fepo: [ 80 136 124 151 106 149 121 142 107  94 137 127 114 148  92 109 106 132
 163  93  82  98 154 164 137 177  91  89 164 145]
kapo: [120  87 170  78  95 155  81 106 107 123 130  96  96 163 120 111 150 104
 148 151  90 135 156 162 161 160 106 133 163 165]
Zizu: [ 91 107 121 165 173 173 105 160 152  96 133 167 103 167  99 119 161  87
  80 151 170 100 151  80 111 136 163  98 113 141]
mik: [162 165 146 126 163 167  98 161  92 119 169 127 136 131 155 142 176  96
 100 167 171  88 120 140 132 118 116  95 100 156]
lazig: [100 104 155  85  91  97 113 106 124 120 149 110 107 110 107 103 142 112
 174 144 147  82 152 172  83 165 159  94 176 115]
bet: [ 81 159  91  78  93 175 123 100 106 152 104 177 123 146  92 154  83 150
 171  87 109  88  99 138 109  85 132  89 153 114]
dob: [100  96 119  78 158 123 169 167 165  98 165 160 155 106 111 160 125  94
 100 109 111 134 176 138 169 147  99 138 142  87]
Depe: [137  91 104 140 162 139 176 174 166  83  80 159 114 156 170  97 112 175
  83 140  83 157 161 159 159 114 152 121 100 177]
len: [ 81 159  91  78  93 175 123 100 106 152 104 177 123 146  92 154  83 150
 171  87 109  88  99 138 109  85 132  89 153 114]
30
which: [ 95 155  81 106 107 123 130]
kapo
which: [ 92 154  83 150 171  87 109  88  99]
bet
len: [ 80 136 124 151 106 149 121 142 107  94 137 127 114 148  92 109 106 132
 163  93  82  98 154 164]
24
which: [144 147  82 152 172  83 165 159  94]
lazig
len: [ 80 136 124 151 106 149 121 142 107  94 137 127 114 148  92 109 106 132
 163  93  82  98 154 164 137 177  91  89]
28
len: [ 81 159  91  78  93 175]
6

Toba: [128 136 134  86  85 146 115]
tep: [140 137 122 143 142 120 108]
lir: [100 114 125 107  79 134 104]
Zazef: [120 122 120 142 160 128 167]
Rov: [140 140 115 138 119 122 160]
boko: [140 112 171  72 127 158 119]
sog: [101 127 145 107 145 142  82]
kagu: [159 139 111 169 164 110 170]
Ropa: [140 137 122 143 142 120 154]
sigil: [128 136 134  86  85  97 115]
gotis: [129 114 127 109  92 136 142]
len: [159 139 111 169]
4
which: [119 122]
Rov

vup: [157 136 136 124 121 141 140 137 107 126 104 135 124 116 132 116 119 126
 124 133 128 119 148 125 110 129 132 130 126 129 153 122 118 107 127 132
 123 131 128 120 130 133 121]
kinad: [158 138 136 123 123 144 138 138 112 123 105 141 124 114 129 113 117 127
 124 130 126 119 144 128 114 127 131 127 127 131 160 124 115  97 135 132
 125 131 132 121 125 134 125]
lak: [160 131 137 123 124 146 135 141 109 120 100 145 117 114 128 110 113 125
 127 132 126 119 143 127 110 124 132 128 132 132 160 127 109 102 137 134
 125 131 131 117 124 129 133]
rit: [157 133 135 123 120 142 145 136 108 118 105 136 127 116 134 119 123 126
 122 134 128 118 148 125 107 129 135 129 126 128 152 120 121 107 125 131
 123 133 128 118 124 133 120]
dev: [160 131 137 123 124 146 135 141 109 120 100 145 117 114 128 110 113 125
 127 132 126 119 143 127 110 124 132 128 132 132 160 127 109 102 137 134
 125 131 131 117 124 139 129]
guno: [163 125 141 121 129 151 127 150 107 111  88 154 105 114 124 105 103 127
 128 136 127 117 145 124 113 121 137 127 137 135 171 132  95  97 152 141
 125 136 128 116 116 146 136]
zefu: [160 136 136 124 121 141 140 137 107 126 104 135 124 116 132 116 119 126
 124 133 127 119 145 125 110 127 132 130 126 129 153 122 118 107 127 132
 123 131 130 120 130 133 121]
nuta: [155 129 135 125 119 146 142 139 102 127  99 135 125 120 133 118 119 132
 125 135 129 114 152 123 104 131 139 131 130 125 155 123 118 109 126 134
 121 134 127 116 128 135 120]
Fek: [154 134 134 123 122 145 145 137 107 132 104 133 131 121 130 120 125 130
 123 133 130 117 154 124 106 134 134 129 125 123 152 118 120 106 120 130
 123 132 131 118 129 131 119]
gike: [156 140 140 117 132 148 137 144 118 112 102 150 124 110 114 103 124 120
 126 134 127 124 145 137 118 126 122 118 127 135 173 117 108  82 139 127
 123 124 143 126 120 131 133]
len: [155 129 135 125 119 146 142 139 102 127  99 135 125 120 133 118 119 132
 125 135 129 114 152 123 104]
25
len: [155 129 135 125 119 146 142 139 102 127  99 135 125 120 133 118 119 132
 125 135 129 114 152 123 104 131 139 131 130 125]
30

fam: [132 139 170 145 125 120  84]
dovo: [133 141 110 116 137 141 118]
kas: [128 102 127 131 126 142 147]
binil: [130 136  94 121 165 102 126]
fop: [129 121 141 142 123 105  82]
nefel: [107 105 117 136 143 153  89]
fal: [132 139 141 142 105 123  84]
vona: [132 123 168 134 126 147 142]
len: [132 123 168 134 126 147]
6
which: [ 94 121 165]
binil
which: [141 142 123 105]
fop
which: [117 136 143 153  89]
nefel
which: [170 145 125 120]
fam
which: [126 142 147]
kas
which: [133 141 110 116]
dovo

Mobaz: [ 88  77 167 129]
Bazi: [103 157 153 169]
ter: [ 90 107 168 148]
Dom: [ 97 103 157 152]
len: [ 97 103 157 152]
4
len: [ 90 107 168]
3
len: [90]
1
len: [88]
1
len: [ 88  77 167]
3
which: [157 153 169]
Bazi
which: [103 157 152]
Dom

gege: [135 125 132 122]
Rogus: [133 122 139 114]
dofu: [166 160 127 107]
zufor: [120 121 126 125]
bugeg: [118 173  98 133]
tofit: [173 156 137 124]
bama: [167 108 158 110]
which: [132 122]
gege
len: [135 125 132 122]
4
which: [125 132]
gege

lar: [125 123 109 135 127 131  92 127 122 116 114 123 120]
gosof: [126 114 112 131 143 122 125 121 135 107 110 141 118]
fekeb: [143 155 153 131 135 127 143 157 131 154 141 132 133]
Lepib: [148 176 128 124 128 110 107 123 125 132 127 113 137]
mun: [126 114 112 131 143 122 125 121 135 107 110 119 135]
salu: [127 125 120 129 136 130 131 124 138 131 129 135 132]
vul: [128 128 125 126 121 143 127 131 125 124 131 149 126]
mut: [107  84 121 126 127 132 111 129 127  89 124 147 126]
Tutir: [132 126 119 126 123 128 125 107 132 110 108 140 126]
pegu: [121 109 115 134 127 118 124 110 133 104 117 153 119]
which: [123 128 125 107 132 110]
Tutir
len: [132 126]
2
len: [132 126 119 126 123 128 125 107 132]
9
len: [127 125 120 129]
4
len: [127 125 120 129 136 130 131 124 138]
9

vugip: [133 134 154 129 122]
Toso: [123 133 128 141 146]
fofo: [124 131 125 135 143]
Muno: [120 140 117 160 179]
Pog: [123 127 108 137 139]
paka: [160 117 120 140 146]
tege: [123 133 121 151 164]
len: [133 134 154 129]
4
which: [120 140 117 160]
Muno
which: [140 146]
paka
len: [124 131]
2
len: [123 127 108]
3

koz: [113  88 174 166  85]
pov: [171 108 166 174  85]
vufo: [186  79 113  85 169]
which: [ 88 174 166  85]
koz
len: [186  79]
2
which: [166 174]
pov
which: [113  85]
vufo

Bugin: [145 141 117 144 119 115 101 138 135 125 136 150 128 158 138 162 132 154
 125 109 132 137 107 146 141 121 104 179 134  94 151 129 130 124 128 130
 155 115 181  91 145  97 149  94 127]
reta: [145 141 117 144 119 115 101 138 135 125 136 150 128 158 138 162 132 154
 125 109 132 137 107 146 141 121 104 179 145 106 167 168 132 166  87 121
 122 122 150  92 171 113 131 119 129]
pelom: [149 169 127 141 137 106 134 118 130 130 109 148 137 112 126 100 154 119
 136 139 127 133 177 148 152 159 122 113 103 127 113 126 101 107 134 104
 151 114 116 155 100 130 100 127 134]
len: [145 141 117 144 119 115 101 138 135 125 136 150 128 158 138 162 132 154
 125 109 132 137 107 146 141 121 104 179 134  94 151 129 130 124 128 130
 155 115 181  91 145  97 149  94 127]
45
which: [145 141 117 144 119 115 101 138 135 125 136 150 128 158 138 162 132 154
 125 109 132 137 107 146 141 121 104 179 134  94 151 129 130 124 128 130
 155 115 181  91 145  97 149  94 127]
Bugin
len: [145 141 117 144 119 115 101 138 135 125 136 150]
12
len: [149 169 127 141 137 106 134 118 130 130 109 148 137 112 126 100 154 119
 136 139 127 133 177 148 152 159 122 113 103 127 113 126 101 107 134 104
 151 114 116 155 100 130 100 127 134]
45

gugok: [ 93 122 140 137  79  72 126  96  85 110  79 159]
bip: [ 93 122 140 137  79  72 126  96  85 116  79 159]
fodes: [109 123  84  89  76  94 125 105  94 115  74 180]
len: [ 93 122 140 137  79  72]
6
len: [109 123  84  89  76  94 125 105  94 115  74 180]
12
which: [110  79 159]
gugok
len: [109 123  84  89]
4
which: [ 94 125 105  94 115]
fodes
len: [109 123  84  89  76  94 125 105  94 115  74]
11

kelem: [133 135 121 117]
tam: [120 134 135 116]
mido: [136 147 130 135]
lag: [119 124 119 119]
vekos: [141 144 133 160]
dar: [148 150 135 175]
fef: [148 150 138 143]
dubi: [136 141 136 146]
len: [141 144 133]
3
which: [134 135]
tam
which: [136 147]
mido
which: [147 130 135]
mido
len: [133 135]
2

bir: [117 120 139 138 150 122 126 134 110]
dus: [129 128 127 124 150 126 124 125 112]
vufiz: [120 121 130  82 129 152 149 117 140]
lok: [127 121 138  82 152 129 129 130 120]
len: [127 121]
2
which: [ 82 129 152]
vufiz
which: [138  82]
lok
which: [139 138]
bir

tate: [129 104 110 111 111 152 103 111 128  93]
zope: [121 123 132 115 141 170 123 157 101  91]
teru: [122 119 131 137 133 160 106 142 128  99]
Bani: [115 131 154 102 136 174 132 164  99  94]
Buf: [133  92 143 138 115 153  87 120 130  96]
Besi: [137 104 142 129 104 108 111 111 152 103]
sozev: [115 131 146 102 136 174 132 164  99  94]
len: [137 104 142 129 104 108 111 111 152]
9
which: [110 111 111 152 103 111]
tate
which: [153  87]
Buf
which: [129 104 108 111 111 152 103]
Besi

